Where one turn sends some rows of the set: a few examples, then the rows asked
nat: [-0.76  0.81  3.84  0.36  0.92 -0.97  2.06 -0.03 -1.69 -0.32  0.20 -3.39
 -0.97  0.71 -1.22 -2.13 -2.92]
rak: [-1.22 -2.94  0.22 -2.22  1.59  0.24  0.73  3.07 -1.32 -0.61  3.52  0.67
  2.35  2.54  0.22 -0.66 -2.20]
lagu: [ 1.26  0.48 -0.19 -3.00 -0.61  3.49  0.59  0.89 -1.52 -3.14  0.92 -0.04
  2.70  1.12 -0.20  1.44  1.59]
vuk: [-3.75 -1.04  2.45  1.84 -0.34 -2.59  1.95  0.22  0.69 -1.15  0.65  0.61
  2.20  1.59 -0.44 -0.13  0.64]
sol: [-2.01  2.05  0.39 -2.19  0.32  0.76 -1.46  1.57 -1.51 -0.41  0.27 -3.17
 -1.15  1.81  1.71 -0.77 -2.29]
lur: [-2.76 -1.01  2.51  0.60  2.21 -0.07 -1.16  2.09 -0.13  1.10 -2.15 -2.68
 -0.97  1.35 -1.05 -1.33 -0.40]
gatu: [ 1.62 -0.90  0.37 -0.83 -2.32 -1.64  2.55 -2.46 -0.19  1.08  2.59 -1.12
  3.47 -1.44 -1.34  0.12  0.47]
Pape: [ 0.50  1.15  3.00 -3.65  1.42  0.36  2.24 -0.66 -1.25  2.68  2.46 -0.24
  3.72  0.37  0.10  1.20 -0.11]
zepe: [-0.47  2.03  1.50 -2.96  2.25 -1.01 -2.10 -2.50 -0.85  1.08  0.87 -1.45
  3.42 -0.16 -0.94 -0.46  1.28]
fizi: [-1.80 -0.21  1.89  1.16 -3.16 -0.71  0.02  1.27 -2.18 -1.81 -2.18 -0.27
  2.04  1.58  0.90  1.77  1.26]
Mef: [-1.84  0.15 -0.92 -0.96  2.29  1.50  0.38 -2.34 -0.11  0.22  3.30 -0.69
 -2.28 -0.54 -0.55  0.38 -1.04]
fozo: [ 1.42  0.01  1.62 -1.55  2.45  2.91 -1.30  0.89 -0.02 -1.51  1.26 -0.16
  1.75  3.61  2.32 -0.60 -1.08]
nog: [-1.26 -1.61  0.63  0.57 -0.26  2.65 -2.91  0.03 -0.32 -2.48 -0.86  0.69
  0.91  1.44  1.95  1.47  0.88]
zodip: [ 1.73  0.22  1.83  0.80 -0.72  1.08  2.85  0.43 -2.45 -0.04  3.23 -2.15
 -2.52 -0.40  0.88 -1.20 -1.00]
gamog: [ 0.60 -0.69  2.12 -1.19 -2.96  2.01  1.12  4.58  0.16  0.50  0.17 -0.52
  0.67 -0.83  1.01  1.64 -0.19]
pobas: [-0.67 -2.79  2.58  0.18 -0.54 -3.99  1.28 -0.86 -0.88  1.34  0.94  0.46
 -0.53 -2.03 -0.67 -1.21  1.47]
Taka: [ 3.57 -2.21  2.71 -1.22 -0.02  1.25  2.52 -1.42 -2.68 -0.28 -0.65 -1.59
 -1.12 -0.59  1.14 -0.53  1.73]
sobaz: [ 2.36 -2.80  1.42 -1.52  0.82  0.35  3.61 -0.90 -2.32 -0.47  1.44  1.43
  3.28  0.08  0.60  2.34  0.30]
mul: [ 1.69 -4.63 -1.50 -0.27  0.00 -2.48  0.15  1.96 -0.42 -0.35  0.84 -0.43
  0.16 -0.71 -0.56 -0.36  2.52]
Gomok: [ 1.14  1.34  0.08  0.94 -0.32 -1.15  0.17 -0.48 -4.29  0.94  1.67 -1.23
  2.68  2.37 -0.50 -1.85  2.43]
Fanib: [ 0.82 -2.21  1.43 -2.31  0.15 -2.98  0.31 -1.31 -0.49 -3.74 -1.35 -3.09
  2.93  0.56 -0.82  1.15 -0.02]
zoto: [ 1.82  0.30  2.25 -0.92  3.08  0.40 -3.07 -0.49 -0.17  2.33 -1.88 -1.30
  0.24 -0.86  0.09  0.64  0.07]
lan: [-2.26 -0.13 -0.27 -0.50  1.93  0.57  0.17 -3.01  0.79 -0.15  2.58 -0.37
 -1.46 -1.88 -0.95  0.51 -1.40]
lif: [-1.38 -2.11  0.89  1.41 -0.26 -2.92 -1.55  1.17 -0.91  0.58  1.09 -3.90
 -1.06 -1.70 -1.78  1.56  0.50]
bize: [ 0.45 -4.43 -1.61 -2.97  1.15  0.24  0.11  2.05  1.53 -0.37  1.94 -1.85
  0.90 -0.22 -1.57  1.16 -1.23]
meva: [-0.13 -0.93  1.99 -1.07 -2.26  2.41 -0.13  4.43  0.12  2.00  0.75 -0.56
 -0.14 -0.79  0.41  1.75 -0.59]
zut: [-0.10 -2.68  1.82 -2.63  0.13 -2.74 -0.93 -0.56  0.28 -3.04 -1.18 -3.64
  2.94 -0.34 -0.84  1.29 -0.80]
Desub: [ 1.47  0.92  0.32  0.01 -0.43 -0.41  0.46  1.14 -4.39  0.80  1.97 -2.03
  2.65  2.85  0.71 -2.06  2.36]

lagu turns into sol
fozo turns into lur
Taka turns into rak
And these:
nat turns into mul
meva turns into lan
Gomok turns into gamog
bize turns into zepe

